[[ 25.7  -9.2 -11.3  40.2  21.4  21.0 -26.7  -1.3  11.3  21.4 -12.4]
 [ 25.6  -5.2 -13.5  40.9  22.2  19.7 -24.8  -4.2   9.3  20.5 -10.3]
 [ 30.0 -15.5 -13.6  50.8  24.8  27.8 -31.3  -2.4  14.7  26.5 -16.2]
 [ 19.7  -3.7 -12.0  36.7  22.9  19.6 -25.0  -6.4   9.1  21.8 -11.7]
 [ 28.1 -10.3 -12.4  42.4  22.1  23.3 -28.3  -1.7  13.2  22.6 -13.5]] Out: -12.4

[[  3.8   2.6  -3.1   1.9  21.3   0.8  33.5   2.4  -0.5   0.0  43.6  14.8
    3.2   2.2   5.3  20.5]
 [ -5.9  -1.8  -0.1  -2.1  -1.4  -0.2 -39.8  -4.3   2.3   1.7 -54.3  -1.4
   -5.1 -12.6  -7.8   9.1]
 [  2.4  -0.5  -0.5   1.2  40.9   0.8 -21.5   1.8  -3.2  -1.5 -27.2  29.0
    0.8   1.9   1.4 -34.5]
 [  5.3   1.0  -4.1   2.4 -12.3  -1.4 -31.9   2.8  -2.3  -0.1 -40.9  -6.6
    5.0   1.4   7.0   5.5]
 [  0.9  -0.5  -0.7  -0.1  17.2   0.4  40.6  -0.3   0.0   0.5  53.5  13.2
    0.8   8.5   3.0  43.8]
 [  1.7   1.1  -0.7   0.9  32.7   0.9  19.8   2.0  -0.4  -1.0  25.9  23.6
    1.4   2.9   3.8 -36.4]
 [ -1.1   1.1  -4.5   0.6 -12.3  -2.7  14.2  -0.9   3.7   1.8  18.7  -8.8
   -2.9  -7.4   1.0 -49.7]
 [  8.7   2.0   0.0   3.4 -15.5  -1.6   1.0   6.5  -4.2  -4.5   1.2  -9.3
    8.1  10.2  12.2  13.7]
 [ -2.9  -0.3  -1.5  -0.6 -25.9   1.1 -27.2  -2.1   2.3   0.7 -36.9 -15.4
   -5.1  -7.6  -3.4  18.1]
 [ -3.9   1.2  -3.6  -0.5  37.1  -1.2 -35.0  -2.4   4.1   2.6 -43.2  25.0
   -4.8 -10.8  -1.7  -4.2]] Out: 20.5

[[ -5.5  -0.7  17.3   1.0 -28.5  -7.9  -1.4 -57.4   7.7 -13.7  19.1  10.5]
 [-16.6  36.5 -21.4  -0.8 -32.1  23.5 -13.3  16.1   7.8   6.4  -4.1   1.3]
 [ -4.8 -18.5  -6.9   6.8   0.3  -9.7 -23.7  -8.5 -10.8   2.7 -34.4 -10.3]
 [ -0.6   2.4   0.6  -0.5  -0.8  10.1  12.8   3.1  -2.0  -8.0 -41.4   8.0]
 [ -5.6 -10.0  -5.9  -9.4   1.8 -14.1  14.2 -14.6  -5.4  -3.7  42.2  38.4]
 [ -5.9  -4.1   4.5   7.1   2.4  -8.2  21.8 -20.5  -3.9   5.3  22.0  -6.9]
 [ -3.4  24.7 -16.9   2.8  11.1   3.8 -15.2  -7.2  -1.9  -7.1   1.5 -26.6]
 [-15.2  -3.7   1.7  13.0   2.7  12.4 -19.9 -20.4  -9.6   8.3   2.7  39.8]
 [  4.1 -30.4   2.2   3.3 -16.8  -9.6   2.7   9.5  10.5 -10.9   4.5  -6.0]
 [ -1.0  -7.7  -3.6   7.2 -10.9  10.9  27.4 -12.2  13.4  10.6  -8.9 -27.5]
 [ -3.0  -8.0  -2.2   0.0  12.3 -15.7 -14.6 -15.3  24.9  10.8   0.5  -9.0]] Out: 10.5

[[ 24.9 -19.3 -14.2  -3.3  -7.7  22.5  17.2   2.9]
 [-24.5  39.7  20.7  12.9   0.0 -30.8 -27.9 -14.8]
 [-31.4  23.1 -13.5 -12.1 -16.0   0.4 -35.6 -37.9]
 [-19.2  24.0  19.7  16.7  -0.3 -21.7 -13.9  -7.7]
 [ 37.7 -22.5  -8.6   5.2  -7.2  22.5  26.8  10.1]
 [ -2.5 -15.5 -30.1 -25.3  -9.6  25.6  -5.2 -14.8]
 [ -2.4 -25.2 -19.9 -27.3  10.4  14.4   6.6  11.2]
 [  5.7  -5.5   9.6  13.4   0.6  -1.0  12.2   8.1]
 [ -9.6  22.0  25.0  17.5   8.1 -27.0  -7.1   5.2]
 [-30.2  41.7   2.2   0.8 -13.6 -16.6 -40.4 -36.4]
 [-12.0  34.2  -1.5  11.0 -26.7  -1.8 -29.0 -41.4]] Out: 2.9

[[ -0.3   2.5   0.7   1.8  -3.1   2.9   1.3   2.3   4.2  -0.5   6.9  -2.7
   -0.5]
 [  1.2   8.6   0.6  10.6  -1.3   9.2  -1.8   2.0   7.3   2.9   2.2  -3.1
   -1.8]
 [ -3.4  -2.9  -3.5  -8.6   1.8  -9.4   0.4  -1.7 -11.3  -1.9  23.2   6.8
   -0.7]
 [  4.4  -1.1   4.3   7.6   2.4   4.4   3.8  -1.8   8.0   0.6 -28.5  -2.3
    2.5]
 [  2.8  -1.8   3.0   3.9   0.4   2.8   2.3  -2.0   6.1  -1.3  15.3  -1.8
    0.4]
 [ -3.5  -2.8  -1.5 -13.9   2.7 -11.1   1.5  -2.0 -12.8  -4.3  41.1   4.4
   -1.8]] Out: -0.5
---
[103 638 579 392 781] --> 579, 781

[90 84  6 28 85] --> 6, 90

[3956 8097 2366 2270 2796] --> 2366, 8097

[15 76 24 93 21] --> 24, 93

[9525 7515 3786 3376 6440 1149 7039] --> 3376, 9525

[[49 33 49 46 48]
 [48 19 46 46 47]
 [46 76 49 46 46]] --> 46, 76
---
((113, 123, 250, 205), (143, 134, 156, 110), (149, 81, 28, 179)) ==> 123
(669, -190, -537, 210, 615) ==> -537
((33, 34, -5, 22, 14), (27, -28, 26, 14, 8), (27, 14, -12, 20, 41)) ==> -5
((985, 578, 711, 804, 826), (128, 488, 438, 92, 672)) ==> 711
(4, 4, 9, 0) ==> 4
(165, 181, 26, 220, 223) ==> 26
---
[9421, 9035, 5466, 2264] 9421
[36, -5, 29, -28, -26, -11, 37] 36
[735, -833, -144, 497] 735
[8075, 7047, 8944, 3193, 4837, 2892, 8422] 8075
[282, -507, -704, 872] 282
[75, 105, 246, 61, 32, 39, 27] 75
[25, 230, 33, 115] 25
---
(-0.1, 0.0, 0.3, -0.9, -1.1, 0.0, 1.5) => 1.5, -1.1
(-98.8, -40.9, 170.0, -14.6) => 170.0, -98.8
((-7.3, -77.6, 123.4, 7.6, 177.8, 10.6), (18.7, -61.0, 15.0, 50.0, -88.4, -210.8)) => 177.8, -210.8
(149.074, 41.825, -18.229, 180.908, -122.822) => 180.908, -122.822
(-0.06, 0.10, 0.12, -0.07, -0.07, 0.03, -0.15) => 0.12, -0.15
(0.01, -0.13, 0.14, 0.05) => 0.14, -0.13
((1.162, -0.227, -1.850, -0.350, 1.035), (0.560, 0.531, 0.858, 0.756, 0.588), (1.230, 1.259, -0.717, -1.423, 0.002)) => 1.259, -1.850
(119.7, -1.0, 4.9, -153.8) => 119.7, -153.8
---
(-26.9, -17.0, 7.1, -49.8, 4.0) Answer: -49.8
((3.9, -35.6, 0.3, -2.9, -44.2), (-16.5, 21.3, 6.6, 0.5, -0.6), (7.6, -40.5, 5.3, 32.4, 35.7)) Answer: -2.9
((-6.8, -46.9, -37.6, -22.1, 2.6), (24.1, 32.5, -46.2, -43.9, -11.4)) Answer: -22.1
((20.0, 14.4, 1.3, 40.6, 2.5), (20.0, -0.6, 15.4, -24.9, 3.4), (20.0, 14.4, 51.7, -24.9, 3.4)) Answer: 40.6
((-0.1, -3.2, -0.7, 12.0, -7.1), (-3.2, -6.3, -6.0, 24.4, -29.2), (3.7, -50.6, -15.4, 7.2, -7.9)) Answer: 12.0
((15.4, -42.0, -24.2, 9.8, 19.2), (-12.0, -25.6, 16.6, 13.9, -3.6)) Answer: 9.8
(54.9, 0.3, -33.6, 56.3, 4.4) Answer: 56.3
---
array([[ 0.4,  0.4, -0.1,  0.1,  0.5,  0.3,  0.0],
       [ 2.0, -2.3, -1.3,  0.8,  1.1,  0.7,  1.4]])	0.7

array([[-194.5,   49.6,   -1.3,  212.3,   37.8,   33.3,  -16.9],
       [ -50.2,   10.7,  206.2,   47.4,   -7.5,  -56.7,  -11.8]])	-56.7

array([[-0.142, -0.048, -0.046, -0.079, -0.067,  0.028, -0.025],
       [ 0.147,  0.044, -0.088, -0.014, -0.026, -0.056, -0.055]])	-0.056

array([[  3.36, -16.75,  -7.28, -15.03],
       [ -0.38,  11.82,   7.68,   3.87]])	7.68

array([[-0.10,  0.15, -0.12,  0.18],
       [-0.11, -0.02, -0.10,  0.08]])	-0.10

array([[ 0.12, -0.72, -0.83,  0.74, -1.24],
       [ 0.51,  0.00, -0.79,  1.42, -1.43]])	1.42

array([[-0.43, -0.42,  1.42, -1.39,  0.02,  0.16,  0.00],
       [-0.22, -0.23,  0.90, -1.88, -0.58, -0.76, -0.62]])	-0.76

array([[-150.2,   31.6,  112.7,  -16.7,   21.2,   46.4],
       [  89.4,   21.1,  129.9, -132.7,    5.5,  -20.0]])	5.5

array([[ 16.45,  17.63,  13.10,  15.05],
       [ 12.96, -17.85,  16.47,  15.03]])	16.47
